One turn sends every row of this set to another row. A few are shown first. Where does it send the rows asked after them?
did: [  0.3  -6.4  -1.2 -12.8 -36.1 -31.3  17.3 -19.2  -1.9  -3.9  14.2 -10.6
  22.5   0.2   3.1   9.3  -6.1  -5.0  28.0   4.7 -14.5  25.3  -1.1  13.5
  14.8  24.6 -14.1]
setuk: [  5.3   3.7   5.2 -32.8   0.6 -23.2  11.2  -7.2 -12.9   3.6  -6.6 -17.2
  26.2   4.9  16.2   8.2  15.4  -1.6 -13.7 -16.9 -17.3  17.1 -14.9   7.3
  11.8  17.6 -11.4]
boras: [ -2.4   2.2   9.4 -29.3  -0.6 -20.9  11.7  -4.9  -8.3   6.7  -5.2 -23.4
  24.1   7.2  11.5  14.3  23.5  -9.4 -18.8 -19.4 -10.2  13.1 -14.4   8.5
  13.2  13.5  -1.2]
misir: [ -7.3 -14.5 -18.7  -4.4 -31.7   5.5  -8.4 -30.0  -0.7  -7.7  21.3 -21.4
   6.4  14.8   7.5  16.4 -10.5 -29.8  22.5 -12.8  18.8  26.7 -14.9   5.3
  -7.0  10.1  11.4]
Piva: [ -7.9  -7.5  -4.4 -13.5 -23.2 -33.8   6.9 -28.3  -7.4  -2.5  17.9  -9.1
  26.3  -0.1   9.6   8.8  -1.9 -11.0  33.5   7.2 -15.2  36.7  -3.1   1.6
  16.0  31.2  -4.2]
zezi: [-14.3   2.9   2.3  -3.9  -8.9  -8.4  -1.3 -10.2   0.0  15.2 -11.6   2.0
  15.7 -14.7  -5.2  14.0   6.0  -3.7   8.5   5.7 -11.0   0.8  -6.9 -16.7
  12.9  -8.7  23.7]
kasu: [-11.6 -18.6  -5.9  15.0 -12.3  12.3 -24.5 -17.2   0.2 -18.1 -14.2  12.2
  20.8  -5.6  18.2  -1.6  17.6 -28.5   7.0 -23.2   7.3  23.5  -2.1  29.1
  10.5  16.2   5.7]
rur: [ -2.3  -2.3   2.1  -8.2 -17.4 -28.2  11.7 -20.9  -8.1  -6.8  13.6  -8.6
  20.2   5.4   7.6   4.0  -0.2 -12.2  35.2  15.8 -19.4  24.4  -1.0  14.8
  16.8  32.3  -5.4]
lefig: [-20.8   2.1   8.9   3.3 -17.7  -7.3   8.9 -10.2   5.8  11.0 -22.8  -0.2
  19.5 -16.4  -1.6  13.5   2.4   3.0  11.5  -8.7 -10.3   3.0  -1.6 -11.4
  12.2  -6.8  19.1]
lasas: [-13.8  -4.1 -18.3  19.8  -9.6  -1.2   3.5 -15.6   3.2   0.1 -11.6   3.9
  30.6  -7.7  10.0 -10.2   1.1  -7.1  24.1  -5.2   7.1  10.2  -6.4  11.9
  36.6  14.5  21.5]
vev: [ -5.1  -8.8   1.0 -17.9 -30.3 -25.0   9.9 -19.8  -2.8  -5.8  20.1  -7.0
  25.0   6.1   5.1  11.5  -2.9 -14.1  30.9   9.8 -20.1  22.1   0.6  10.0
  16.7  30.6  -6.9]
tev: [ 13.9  -8.7 -28.1  -2.9  -5.8   2.4  -9.3 -21.3 -14.1   8.9 -15.5 -24.0
   3.8  15.9   5.6   5.1  10.7  -8.8  -3.4 -24.1   3.5  24.0 -24.8  18.3
 -25.3  14.1  -7.7]
sukos: [  1.5  -4.4 -27.1  -5.1  -6.6   4.3  -5.8 -28.7  -2.7  13.2 -19.3 -24.7
   2.4   9.1  11.8  -6.2   4.8  -4.5  -9.6 -15.1  -1.0  31.2 -26.5  11.4
 -29.4  13.6  -0.1]
dopas: [-15.7 -20.7  -7.6   3.6 -14.3   9.2 -16.4 -26.8   9.5 -14.4 -14.0  14.4
  25.2   1.3  30.7  -3.8   9.0 -31.4   6.1 -21.8   0.4  27.3  -2.4  33.9
   6.0   9.8   5.3]
daru: [  8.2 -12.8 -21.6  -9.8   4.4   4.7  -6.3 -22.8  -3.8   7.4 -16.8 -29.3
   1.7  13.1  19.0  -3.6   4.8  -2.3  -2.4 -12.0   5.8  21.1 -22.1  11.9
 -26.9   8.4  -4.7]
Geg: [-16.2  -7.8   4.6  -2.9 -13.2   0.0 -15.8 -21.3   5.9   5.9 -26.6   8.8
   8.8 -19.9  16.9  10.0  13.2 -28.9  -6.6  -5.5 -16.3  22.0   2.9  -5.4
 -18.1   1.9  -8.2]
Dasir: [-13.9 -11.9 -13.7  -5.9 -45.5  11.0 -11.8 -23.3  -3.4  -9.5  12.5 -20.0
   4.7  15.8  12.7  15.3 -14.3 -28.6  24.8 -10.2  10.4  30.4 -19.1  14.8
   2.0   7.8   8.5]
Ronir: [ -5.3 -12.6 -24.4   1.5 -41.1   4.1  -9.6 -24.8  -7.6   3.5  14.2 -25.7
   5.7  10.8   6.3  18.3 -16.2 -26.3  21.2 -10.2  16.7  29.8 -15.3  12.7
   7.3  16.3  -3.5]
zaz: [-13.7  -8.5  16.5   6.1  -8.7   3.7 -15.2 -19.8  -2.3  -2.0 -35.1  13.3
   6.0 -19.1  13.8  11.5  10.0 -14.9  -1.0 -12.2 -12.5  23.2  -0.1   0.4
 -16.7   7.4  -4.5]
fitu: [ -4.3  -8.5   7.2 -36.5  -4.4 -24.4   4.8  -4.8  -8.4   4.1  -7.3 -24.2
  27.2   8.6  18.5  13.6  24.6   1.1  -6.3 -17.6 -16.5  21.4 -13.1   9.1
  12.0   7.8  -8.3]
Riz: [-10.0 -16.6 -23.1  -5.4 -37.7   7.8  -8.7 -30.3  -4.5   0.6   9.5 -20.3
  -2.7  13.7   8.5  14.6 -17.7 -28.6  26.5  -5.0  14.0  30.0 -16.5  13.6
  -2.4  13.4   6.2]
Par: [ -7.1 -18.3  -3.4   1.2 -12.3   6.8 -34.8 -27.5  -2.2 -13.3 -16.6  13.0
  17.0   6.9  19.9  -4.6  19.2 -27.1  10.2 -23.2   1.5  27.1  -5.7  26.4
  18.3  24.5   7.5]
baz: [-26.5  11.6   6.8  -2.1 -13.4 -10.4   8.5 -10.9  10.0  16.4 -13.9  -0.7
  15.0  -8.9   1.9  10.3  -9.4   1.1   6.4  -5.0   0.7  -1.4  -2.6 -15.3
   6.8  -5.1   8.4]
mep: [ 10.8  -3.3  10.1 -31.1  -6.6 -21.9  15.3  -7.3 -15.5  -0.3 -13.8 -16.0
  18.7  10.3  12.6  16.0  14.7  -1.5 -10.1 -23.1 -11.2  18.4 -18.8   8.3
   8.2  14.4 -13.8]
vab: [-11.4   1.9 -23.0   9.1 -11.8  -4.1  -9.4 -14.9   6.1   6.0  -7.5  -1.2
  32.0   5.0  12.6 -10.3   6.2  -1.1  21.8   0.5  11.2   0.1  -2.5  16.8
  32.2  15.8  19.3]
deg: [ -8.6  -9.5 -14.5   8.7  -1.5  -1.2   0.0 -20.6   1.9  -1.1  -4.1   9.6
  30.1   3.9  13.2  -7.1  -4.0  -1.9  25.3  -1.6   1.1  10.6 -13.7  20.2
  33.6   9.3  30.8]
Feg: [  4.2  -3.9 -28.9 -12.8  -4.3   2.2  -8.7 -23.7  -9.9  11.0 -14.5 -27.3
   1.0  12.0  11.4  -1.7   9.2  -6.8  -9.7 -22.5   3.8  24.2 -24.9  17.8
 -23.3   2.9  -0.6]
Mave: [-18.3  -7.7  20.0  -2.4 -11.8  -4.0 -15.0 -30.9   3.6  -2.5 -21.6  15.0
   0.0 -10.6   4.5   5.8   6.0 -15.5   2.0 -22.9 -18.1  26.9  -2.5   0.1
 -21.0   4.8  -6.1]

Mave moves to Par
setuk moves to Feg
sukos moves to Dasir
And these:
Geg moves to dopas
lasas moves to lefig
Piva moves to fitu
mep moves to tev

One turn sends every row of this set to another row. A few are shown first. Where does it send the rows asked after them?
Fud: [ -4.3  24.4 -18.2  -2.2   7.0  -2.8   0.3   5.9  -1.0   1.7  -8.7  -2.9
  28.0  -2.7  -1.3   9.6  -9.7  -1.0  -6.3  12.8   1.6   9.0 -28.6]
Zagag: [ -4.4  20.7 -13.9  -4.5  13.4  -3.1   1.6   5.9  -2.3   1.8  -8.8   5.6
  29.9  -6.3  -2.4   8.4 -14.8  -5.0  -8.8   5.4   3.4   6.8 -28.7]
biv: [  0.8   4.7 -10.5  -5.5  -0.7  -2.3 -23.6   9.4  -6.3  -2.5   5.4  -3.1
  28.6 -16.9 -13.5 -12.5 -19.2   9.8 -13.8   4.5  -2.3  16.0 -10.1]
zaziz: [ 15.5   1.3  17.3  19.6  -4.3  -9.3  16.5 -13.7  -2.4   5.3   8.3   2.9
 -13.6  14.6  -8.4  26.4  -2.2  -0.7  -7.8   0.9  -0.5 -15.1  14.8]
tukor: [-18.1   9.5  14.2   9.6  12.5 -13.5  -1.2   8.3  18.1  -4.6   5.6  -0.9
 -30.2 -10.5   7.6   6.2  13.1 -14.2  10.9  -9.2  -0.7  -5.2  11.7]
koge: [ -2.1  22.2 -16.1  -2.2   7.0  -0.9   2.9   1.7  -1.9   4.5 -11.7  -5.3
  26.2  -3.8  -2.1  11.2 -11.6  -0.7  -7.2  16.5   0.1  10.7 -28.0]
keve: [ -7.6  21.2 -15.9  -3.5  11.2  -5.3  -2.4   2.7  -5.5  -1.3  -9.1   2.5
  26.4 -10.3  -6.1   8.4 -12.3   1.0  -7.5   6.1   2.6  11.8 -32.6]
med: [ 15.3  12.2  14.3  22.9  13.2  -6.1   7.4  -7.6   8.1   2.0   9.5  22.7
 -21.0   3.7  12.6   1.4   0.6   3.7   8.1   4.8  -4.7  -0.8  17.3]
zus: [ -7.2  22.7   8.1   2.3  -2.5 -21.1   3.3   2.7   1.9 -23.0  12.0  -1.9
 -12.8   4.4   4.5  -6.0  15.0  -2.1  17.9 -18.9   5.9 -13.8  22.7]
Bom: [  4.9  15.8  14.0  -0.5  -1.0 -14.4  15.1  -2.5   8.0  -9.7   4.9  -1.1
  -8.0  11.8  10.7  -2.5   0.2 -15.9  11.3 -14.7   4.1 -18.7  31.6]
kogeb: [  2.1   3.6  -5.9  -8.0  -0.5   6.9 -17.9   6.8  -3.1   0.4  -3.8  -2.8
  30.7 -18.0 -13.7  -9.8 -22.8   2.5 -15.3   8.9  -4.3  19.0  -9.2]
sikem: [-10.9  -7.2   6.9   1.3  -2.7 -24.0   7.9  15.7   1.4 -22.8   5.0   9.3
  -9.9 -15.8  -0.6  -6.7  22.8   1.7  -4.3  -0.5  27.0 -11.5  14.3]
giba: [ -2.8   6.2  -8.1  -8.7   1.4   4.9 -21.3  10.3  -3.6  -3.6   1.7   2.3
  30.6 -16.2 -13.1 -12.3 -18.6   5.4 -15.0   6.7  -2.1  16.7 -12.4]
Gos: [ -4.4   3.5  -7.4 -10.3  -1.3  -2.3 -20.7  13.9  -4.2  -4.5   3.1   1.6
  31.1 -20.0 -11.0 -10.0 -21.0   5.5 -13.7   1.7  -2.7  15.6 -13.8]
vib: [ 13.5  10.4  13.9  25.2  11.1  -5.6   3.4 -11.4   3.6  -2.8   7.8  16.0
 -26.7  -3.5   8.1   4.5   4.3   9.8  10.4   8.4  -6.5   6.0  17.0]
suto: [  5.8  -2.4  27.1   5.3  -4.2  -1.3  17.6  -2.9  -1.7 -19.1  -1.7 -17.8
  -2.4   6.2  -3.8   1.1  18.3   2.2  -6.9 -16.5   7.8 -14.6  23.7]
banug: [  8.6   2.1  -6.6  -8.4  -0.4   4.2 -13.5   7.9   0.5   9.0   1.4   1.5
  33.7  -9.9  -5.6 -11.8 -30.8  -0.7 -17.6   5.8  -4.0  11.0  -3.5]
zon: [  0.3   2.0  25.3   5.9  -2.9  -5.2  11.3   2.5  -3.2 -23.8   1.4 -14.2
  -1.7   5.6  -3.8  -0.5  22.9   4.9  -5.6 -19.6   9.3 -17.0  19.9]
bevul: [ -4.2  24.7 -18.0  -1.0   7.7  -2.9  -0.3   3.8  -3.3   2.1 -10.0  -4.4
  25.8  -4.8  -3.2  10.5  -9.7   0.3  -6.6  15.0   0.2  11.4 -30.0]
boz: [-10.9   4.9  18.5   9.9  12.1  -9.3   6.4   1.8  19.7   1.7   0.1  -6.4
 -31.2 -10.6   7.9   9.4   4.2 -17.4   9.7  -2.7  -4.8  -3.4  16.8]
fufin: [ -1.1  17.6 -12.2  -5.0  11.0   0.2   4.8  -0.5  -1.9   4.7 -13.0   1.4
  27.0  -6.9  -2.7  10.8 -19.7  -5.2 -10.7   9.6   0.5   9.8 -26.5]
Fot: [ -1.0   0.0  -4.2  -9.8  -4.0   2.3 -16.1   6.7  -5.7  -1.2  -1.4  -4.4
  29.3 -21.8 -11.0  -7.3 -26.3   4.4 -16.7   8.2  -5.2  20.3 -10.4]
kubo: [  3.4  -0.8  25.6   6.3  -2.5  -3.6  16.4   0.4  -1.7 -21.3   2.2 -13.0
  -0.4   7.1  -0.9  -1.4  20.1   1.5  -6.9 -19.2   9.3 -18.7  22.2]
lozig: [  4.5   3.1  14.4  21.5  -5.6 -14.7   3.7 -12.9 -12.7  -7.7  10.4  -4.1
 -20.8   4.5 -18.4  25.1  10.3  14.3  -2.1   0.8  -1.3  -5.4   7.6]
mipal: [  7.0   8.6  11.8  17.0   2.2 -15.2  11.5  -0.1   4.3  -0.9  19.6  17.6
  -4.8  21.4  -5.1  18.0   6.0  -1.7  -6.3  -9.8   7.9 -25.8   9.5]
muf: [ -1.4 -14.1  17.9   1.3 -11.8  -1.4   3.9   5.9  18.1   6.0   8.5   1.7
  12.0  15.2   8.0  -0.6  15.1  -8.6  22.8   2.1   5.1  -4.0  26.3]
kelat: [  6.1 -18.3  16.8   2.5  -6.8 -11.5  24.8  -1.0   2.5  -5.7 -10.4  -1.2
 -14.0 -14.5   3.2   2.8   3.7  -8.8  -9.5  13.3  18.6  -7.8  26.2]
rap: [  5.3   4.5  -6.0  -8.6  -0.5   9.2 -14.3   8.0   0.2   4.3  -1.5   3.0
  34.6 -11.8  -9.0 -11.2 -26.1  -2.4 -17.4   7.3  -3.4  14.7  -7.9]
bim: [ -0.8 -10.7  12.1  -1.3  -1.1 -17.2  20.4  12.3  10.3  -9.8   0.7  13.4
  -4.2  -5.5   8.2  -5.1  10.6 -11.8  -9.4   2.6  26.1 -18.7  21.8]
big: [-15.2   5.7  16.4   9.7  12.1 -13.6   0.6   3.0  15.9  -2.7   1.8  -7.6
 -33.1 -13.7   5.0   8.9   9.7 -11.9   9.9  -5.6  -3.6   1.6  13.1]
zuliv: [  4.3  -1.2  -3.7 -11.2  -1.3   4.4 -11.3   9.0   0.5   3.2  -1.4   0.7
  33.8 -15.3  -7.1  -7.9 -29.8  -3.3 -18.0   5.7  -3.3  12.5  -7.3]
rirum: [ -2.9  11.5   8.7  19.4   1.0 -21.7  -3.0   0.0  -6.3 -12.8  22.2  10.6
 -12.0  10.6 -13.1  17.5  17.7  12.7  -0.6  -9.9   7.2 -15.7   2.3]
zab: [ -7.0 -13.9  12.1   3.4  -6.8 -19.2  12.1   3.6  -6.5 -18.3  -7.4  -5.3
 -19.8 -23.4  -4.9   1.7  16.5   5.5  -4.3  10.4  20.1   0.5  17.0]
zakaz: [  6.8  10.0  16.0   4.2  -6.1 -11.6  16.9 -14.9  -0.8  -8.4  -4.7 -16.7
 -19.4   3.2   3.1   3.7  -2.3  -8.1  12.1  -4.8  -3.3  -4.6  33.3]
deta: [  0.5   6.7  -9.4  -8.0   0.5  -1.6 -20.7  14.3  -0.5   2.4   8.2   5.4
  36.3 -10.5  -5.7 -15.5 -22.5   2.5 -15.1   0.3  -0.1   9.3  -7.7]
murad: [  1.0   6.8  -7.9  -9.9   1.4   6.2 -16.9  12.3  -0.5  -0.9   1.3   5.6
  34.7 -12.2  -9.0 -13.6 -21.8  -0.1 -16.9   3.9  -1.1  10.8 -10.5]
fezod: [ -0.7   3.5  -6.9 -12.6   0.6   0.9 -15.9  16.2   1.4   0.0   4.0   7.0
  36.1 -14.3  -6.8 -11.2 -23.9  -1.2 -16.1   0.3  -1.2  10.5 -11.4]
puvot: [ -3.9  15.9  11.4   5.5  -5.9 -19.4   1.8 -10.7  -7.6 -21.3   1.2 -17.0
 -23.1  -4.3  -2.9   1.1  11.3   4.3  17.8  -8.3  -0.9  -0.5  25.1]
nir: [-13.2   6.8  15.6   7.8  14.0 -11.8   5.2   5.2  21.9  -0.1   4.2   1.0
 -26.8  -7.6  11.4   6.2   7.2 -19.0   8.0  -8.9  -1.4  -7.3  14.7]
Rego: [  9.3  16.0  11.4  22.3  15.9 -10.3   0.5  -3.2   8.6  -3.9  15.1  25.9
 -19.8   2.8  11.4  -1.5   8.5   7.9  10.5   0.3  -1.7  -1.4  13.0]
fulut: [  7.1  14.7  11.4  26.0  12.8 -11.6  -2.3  -6.2   3.1  -7.7  13.1  19.3
 -26.7  -4.2   6.0   0.9  10.7  13.9  11.9   3.6  -3.9   4.6  12.3]
zuzip: [ -9.8 -13.7  15.7   6.3 -15.6  -6.1  -9.2   1.6   3.9  -5.4   7.0 -10.2
   0.2   0.5  -3.2   1.6  25.5   9.4  27.4   5.2   1.7  10.7  18.5]
famis: [ -3.5  18.3 -12.8  -4.4   9.6  -1.4   0.1  -1.0  -6.6   1.0 -12.4  -1.9
  23.9 -12.1  -6.7  12.5 -17.0   0.1  -8.3  10.4  -0.1  14.0 -29.8]
nimed: [ -1.5  24.6 -15.9  -2.6   7.9  -1.1   3.3   3.7  -0.3   5.4  -9.9  -2.4
  27.9  -1.2  -0.1   9.6 -13.1  -3.5  -7.3  13.1   0.9   8.3 -28.0]
Pugim: [-10.5  -9.9  13.6   3.1 -11.8  -9.2  -7.8  10.6  11.8  -5.9  15.8   2.7
  10.6   8.8   3.0  -4.9  26.2   2.2  27.4  -2.3   8.0  -0.3  17.9]
midim: [  0.6 -19.4  20.1   4.2 -16.2   0.9   3.0  -4.5   8.6   5.2   2.3 -12.3
   3.2   4.4   3.0   3.7  13.2  -1.2  23.4  10.9   0.2   7.7  25.8]
migip: [  3.1  -0.8  25.4   7.3  -2.5  -4.3  12.5  -2.9  -5.7 -23.6  -1.9 -19.0
  -3.9   3.2  -6.2   1.9  22.4   6.9  -6.2 -17.8   7.0 -12.9  21.5]
Matez: [  5.1   0.0  -5.6  -4.8  -3.6   2.4 -17.1   3.9  -6.5   5.4  -0.8  -7.1
  28.8 -17.1 -11.0  -9.3 -27.4   6.5 -15.8   9.9  -5.1  18.4  -5.0]

puvot moves to zus
zuliv moves to Fot
And these:
tukor moves to nir
zaziz moves to lozig
muf moves to midim
kogeb moves to giba
Matez moves to biv
zab moves to sikem
Fud moves to nimed
suto moves to migip
famis moves to keve
Rego moves to med

